500 stands for zero in the data rows.
Every row has a hidden score from 0 to 16. What is each row's score? 8 is about the middle.
{584, 505, 386, 522, 548, 437, 504, 367}: 13
{638, 577, 552, 401, 490, 650, 533, 344}: 10
{378, 588, 361, 611, 434, 542, 273, 515}: 7
{339, 251, 443, 785, 483, 357, 524, 390}: 15
{609, 421, 579, 455, 505, 627, 631, 459}: 6
{355, 510, 940, 357, 516, 696, 864, 389}: 10
{400, 289, 210, 661, 366, 198, 147, 690}: 7
{421, 566, 551, 555, 463, 357, 338, 390}: 15
{732, 397, 479, 369, 465, 506, 719, 490}: 7
{424, 411, 089, 753, 673, 000, 004, 646}: 12
{742, 525, 566, 477, 347, 520, 466, 665}: 0
{586, 477, 492, 544, 505, 494, 460, 486}: 8
{351, 716, 580, 547, 429, 556, 359, 456}: 10
{410, 620, 311, 528, 508, 366, 435, 650}: 6
{626, 370, 524, 507, 583, 552, 735, 384}: 10
{211, 579, 468, 724, 421, 335, 284, 423}: 16
{563, 447, 400, 539, 370, 347, 516, 322}: 16
{616, 574, 718, 301, 498, 684, 503, 584}: 1
{620, 307, 332, 502, 585, 452, 536, 458}: 10
{346, 367, 461, 644, 608, 562, 574, 336}: 14
{547, 698, 507, 453, 618, 575, 600, 451}: 8
{616, 531, 354, 544, 293, 337, 341, 468}: 11
{636, 596, 698, 264, 628, 733, 609, 712}: 0
{326, 689, 521, 619, 342, 301, 300, 470}: 14
{424, 323, 392, 690, 380, 454, 301, 391}: 13
{744, 590, 750, 253, 600, 754, 784, 508}: 1
{753, 344, 387, 611, 586, 486, 333, 454}: 7
{586, 396, 512, 392, 540, 434, 630, 659}: 3
{586, 464, 368, 699, 550, 335, 271, 473}: 11
{603, 710, 648, 405, 141, 560, 564, 527}: 5
{539, 410, 372, 641, 512, 398, 421, 360}: 14
{352, 480, 422, 539, 452, 511, 472, 548}: 7
{532, 676, 578, 489, 293, 511, 503, 447}: 10
{573, 567, 488, 444, 481, 365, 398, 496}: 10
{522, 551, 529, 641, 523, 612, 379, 431}: 8
{557, 556, 305, 544, 602, 255, 296, 768}: 2
{267, 420, 442, 628, 486, 524, 552, 382}: 14
{400, 252, 395, 738, 542, 364, 440, 538}: 9
{828, 594, 250, 427, 254, 137, 402, 667}: 6
{669, 730, 580, 380, 591, 626, 592, 521}: 4
{416, 503, 691, 458, 420, 528, 731, 424}: 11
{672, 294, 333, 578, 448, 331, 439, 670}: 3
{463, 476, 474, 500, 585, 527, 639, 699}: 0
{462, 636, 828, 322, 330, 853, 784, 430}: 5
{445, 550, 374, 650, 437, 423, 412, 662}: 4
{542, 787, 427, 413, 672, 535, 451, 500}: 7
{406, 639, 599, 375, 580, 483, 611, 739}: 1
{307, 413, 418, 569, 341, 352, 457, 454}: 14
{620, 241, 232, 667, 531, 319, 462, 508}: 10
{283, 528, 457, 369, 577, 394, 417, 578}: 10
{329, 435, 294, 789, 375, 210, 083, 405}: 16
{664, 661, 657, 176, 305, 612, 763, 601}: 2
{466, 452, 564, 359, 491, 546, 583, 468}: 9
{204, 457, 513, 491, 511, 563, 476, 527}: 8
{613, 510, 551, 370, 361, 486, 543, 574}: 5
{412, 034, 272, 813, 539, 262, 369, 423}: 15
{494, 450, 650, 391, 514, 596, 448, 365}: 12
{581, 668, 571, 409, 554, 505, 665, 573}: 5
{406, 496, 469, 379, 497, 432, 565, 645}: 5
{684, 274, 354, 461, 455, 449, 587, 450}: 9
{640, 291, 276, 673, 508, 248, 455, 586}: 8
{446, 585, 493, 425, 491, 817, 394, 553}: 1
{313, 136, 159, 890, 409, 155, 175, 453}: 16
{503, 449, 606, 467, 518, 671, 753, 582}: 2
{579, 630, 658, 286, 631, 713, 612, 705}: 0
{534, 541, 363, 567, 458, 409, 474, 338}: 15
{560, 584, 525, 438, 335, 357, 543, 455}: 12
{468, 535, 677, 324, 601, 681, 429, 449}: 7
{614, 350, 142, 724, 442, 183, 166, 525}: 12
{508, 607, 392, 568, 568, 629, 509, 426}: 8
{298, 475, 223, 824, 641, 372, 307, 154}: 16
{655, 480, 478, 407, 310, 345, 485, 670}: 4
{354, 359, 445, 712, 547, 437, 394, 481}: 11
{392, 448, 547, 555, 512, 478, 551, 649}: 4
{371, 711, 450, 642, 592, 373, 289, 398}: 15
{255, 103, 294, 925, 530, 242, 226, 360}: 16
{325, 399, 469, 596, 588, 484, 464, 485}: 10
{690, 575, 476, 367, 425, 382, 469, 550}: 7
{751, 609, 626, 343, 509, 587, 552, 708}: 0
{587, 361, 457, 584, 540, 460, 545, 575}: 5
{599, 449, 615, 383, 460, 677, 482, 455}: 6
{415, 585, 389, 586, 517, 406, 501, 590}: 7
{522, 529, 465, 538, 458, 511, 549, 603}: 4
{549, 360, 540, 451, 374, 373, 539, 513}: 10
{602, 514, 564, 437, 524, 666, 543, 407}: 8
{550, 422, 271, 626, 482, 326, 355, 350}: 16
{570, 657, 610, 376, 574, 582, 472, 494}: 6
{538, 292, 325, 573, 660, 355, 578, 528}: 9
{552, 680, 519, 436, 487, 632, 443, 564}: 3
{222, 507, 751, 509, 513, 568, 683, 350}: 15
{584, 466, 517, 385, 523, 436, 581, 721}: 1
{634, 234, 230, 637, 670, 424, 470, 469}: 9
{406, 645, 486, 325, 543, 554, 474, 345}: 14
{301, 406, 668, 597, 423, 648, 555, 364}: 12
{467, 522, 384, 751, 516, 374, 355, 531}: 9
{707, 302, 234, 599, 316, 280, 254, 608}: 6
{509, 706, 510, 435, 592, 539, 458, 612}: 3
{592, 521, 566, 310, 661, 691, 653, 552}: 2
{620, 458, 402, 559, 510, 512, 396, 339}: 13
{562, 726, 941, 098, 466, 741, 720, 496}: 4
{599, 577, 512, 518, 487, 602, 443, 551}: 3
{548, 395, 596, 427, 485, 649, 637, 584}: 2
{592, 573, 607, 224, 351, 544, 662, 787}: 0
{367, 424, 411, 628, 350, 353, 415, 636}: 7
{372, 614, 522, 627, 434, 570, 479, 367}: 12
{563, 439, 393, 559, 253, 386, 540, 470}: 11
{515, 480, 389, 547, 190, 264, 285, 607}: 8
{650, 453, 409, 536, 396, 340, 279, 661}: 4
{681, 487, 545, 374, 579, 566, 710, 411}: 9
{625, 522, 613, 433, 524, 550, 529, 460}: 8
{607, 417, 416, 560, 800, 439, 482, 383}: 12
{653, 394, 582, 271, 594, 714, 824, 463}: 5
{544, 641, 624, 445, 620, 625, 607, 450}: 7
{559, 478, 434, 614, 454, 353, 361, 572}: 7
{444, 724, 582, 446, 456, 778, 593, 404}: 7
{616, 571, 766, 304, 722, 699, 793, 545}: 2
{498, 670, 789, 348, 457, 646, 651, 563}: 3
{571, 760, 593, 303, 547, 593, 471, 503}: 6
{712, 642, 703, 147, 455, 565, 705, 676}: 0
{537, 506, 496, 441, 634, 594, 482, 544}: 4
{668, 160, 055, 734, 573, 155, 309, 391}: 16
{596, 282, 490, 376, 520, 587, 582, 564}: 4
{476, 272, 136, 797, 677, 059, 002, 459}: 16
{417, 265, 333, 695, 525, 256, 483, 438}: 15
{563, 565, 692, 203, 570, 797, 798, 491}: 3
{622, 591, 386, 442, 458, 503, 394, 452}: 9
{347, 571, 646, 290, 441, 563, 704, 611}: 5
{594, 359, 330, 544, 723, 305, 493, 679}: 4
{690, 765, 847, 228, 227, 569, 779, 653}: 0
{421, 472, 681, 401, 396, 710, 637, 458}: 6
{537, 664, 903, 240, 488, 732, 667, 361}: 9
{528, 449, 435, 485, 504, 672, 547, 351}: 10
{531, 572, 300, 626, 584, 147, 320, 686}: 7
{426, 408, 383, 660, 394, 561, 187, 337}: 13
{577, 659, 656, 249, 366, 627, 632, 565}: 3
{595, 485, 475, 370, 635, 552, 540, 503}: 7
{652, 535, 429, 443, 495, 521, 527, 573}: 4
{531, 673, 420, 378, 469, 420, 479, 547}: 8
{535, 427, 333, 526, 623, 291, 429, 612}: 8
{288, 339, 736, 576, 461, 522, 644, 500}: 9
{537, 552, 537, 413, 610, 578, 653, 489}: 7
{426, 423, 192, 825, 587, 479, 072, 331}: 14
{364, 454, 520, 648, 477, 508, 581, 459}: 10
{573, 663, 270, 572, 649, 229, 303, 546}: 11
{598, 535, 607, 403, 626, 670, 664, 608}: 0
{420, 415, 620, 582, 363, 588, 596, 501}: 7
{574, 438, 380, 617, 448, 343, 479, 450}: 12
{267, 603, 738, 422, 612, 721, 698, 330}: 12
{638, 705, 770, 218, 227, 631, 675, 687}: 0
{442, 314, 388, 585, 456, 354, 347, 645}: 6
{318, 392, 494, 641, 507, 491, 417, 249}: 16
{681, 294, 366, 568, 616, 407, 473, 699}: 1
{301, 729, 993, 140, 376, 948, 985, 591}: 0
{605, 539, 379, 637, 541, 515, 318, 402}: 10
{538, 361, 301, 578, 595, 268, 438, 585}: 9
{257, 450, 792, 431, 591, 651, 740, 532}: 6
{630, 496, 721, 226, 520, 826, 841, 554}: 0
{628, 476, 311, 463, 334, 414, 340, 380}: 13
{597, 603, 646, 383, 333, 610, 508, 367}: 10
{443, 364, 499, 403, 379, 493, 462, 415}: 12
{520, 674, 533, 470, 466, 609, 530, 304}: 13
{430, 378, 217, 723, 420, 180, 300, 443}: 16
{761, 656, 628, 295, 499, 725, 561, 419}: 5
{442, 392, 371, 548, 458, 436, 476, 666}: 3
{174, 278, 629, 635, 408, 470, 583, 340}: 16
{326, 611, 622, 445, 386, 668, 598, 399}: 10
{570, 468, 491, 513, 651, 590, 402, 417}: 9
{605, 613, 562, 516, 544, 652, 661, 378}: 9
{617, 442, 529, 362, 309, 600, 408, 620}: 1
{643, 441, 327, 522, 492, 324, 285, 685}: 3
{598, 654, 491, 605, 360, 381, 349, 565}: 7
{243, 572, 762, 437, 495, 625, 655, 460}: 10
{433, 426, 489, 658, 252, 500, 434, 386}: 12
{327, 594, 518, 544, 528, 469, 554, 350}: 16
{431, 521, 396, 572, 293, 314, 284, 430}: 15
{571, 577, 476, 469, 498, 387, 445, 502}: 10
{646, 630, 476, 517, 522, 518, 404, 462}: 8
{385, 327, 527, 572, 601, 717, 618, 135}: 16
{305, 333, 498, 682, 759, 556, 536, 227}: 16
{441, 654, 647, 380, 366, 747, 578, 423}: 7
{523, 441, 456, 432, 630, 596, 625, 667}: 0
{502, 340, 486, 629, 517, 444, 502, 406}: 12
{523, 486, 402, 597, 356, 401, 383, 363}: 15
{283, 525, 451, 601, 423, 520, 439, 437}: 12
{213, 322, 626, 632, 422, 559, 563, 404}: 12
{301, 509, 411, 654, 432, 428, 346, 403}: 14
{667, 557, 620, 403, 355, 500, 542, 471}: 8
{325, 343, 350, 669, 437, 356, 454, 521}: 11
{243, 308, 480, 612, 466, 489, 511, 481}: 11
{394, 571, 380, 467, 717, 485, 471, 763}: 0
{659, 705, 696, 221, 396, 640, 881, 451}: 7
{524, 543, 538, 621, 334, 553, 510, 506}: 6
{684, 501, 435, 475, 413, 361, 479, 632}: 4
{245, 431, 559, 466, 421, 494, 548, 568}: 8
{737, 475, 215, 555, 469, 328, 293, 765}: 0
{525, 538, 533, 431, 575, 474, 600, 632}: 4
{760, 754, 652, 250, 439, 584, 691, 524}: 4
{675, 535, 501, 367, 566, 610, 752, 333}: 11
{767, 342, 372, 554, 744, 465, 473, 454}: 8
{508, 580, 500, 414, 547, 648, 423, 381}: 10
{591, 529, 677, 302, 599, 747, 795, 502}: 3
{407, 641, 544, 296, 555, 515, 453, 474}: 10
{617, 397, 410, 547, 436, 336, 538, 661}: 4
{569, 564, 555, 577, 623, 528, 462, 515}: 6
{653, 535, 492, 319, 596, 723, 730, 495}: 3
{408, 717, 720, 335, 396, 742, 664, 357}: 10
{378, 471, 508, 508, 459, 496, 582, 538}: 8
{576, 617, 542, 342, 436, 575, 596, 437}: 9
{543, 442, 483, 627, 520, 459, 277, 415}: 11
{600, 573, 417, 462, 601, 613, 358, 457}: 7
{509, 482, 393, 592, 422, 376, 365, 502}: 10
{355, 476, 488, 601, 691, 498, 498, 458}: 11
{523, 629, 623, 357, 545, 575, 609, 448}: 9
{582, 845, 726, 217, 534, 730, 767, 531}: 3
{336, 561, 592, 556, 494, 423, 424, 471}: 12
{602, 695, 548, 517, 521, 521, 382, 362}: 12
{407, 715, 737, 317, 477, 680, 668, 593}: 2
{314, 501, 461, 629, 369, 676, 480, 420}: 9
{571, 432, 446, 469, 282, 358, 552, 686}: 3
{562, 224, 354, 679, 723, 386, 554, 609}: 5
{407, 507, 441, 462, 503, 507, 568, 567}: 6
{326, 619, 294, 819, 435, 216, 104, 443}: 16
{474, 771, 815, 317, 347, 631, 699, 410}: 10
{280, 342, 316, 894, 450, 312, 361, 472}: 13
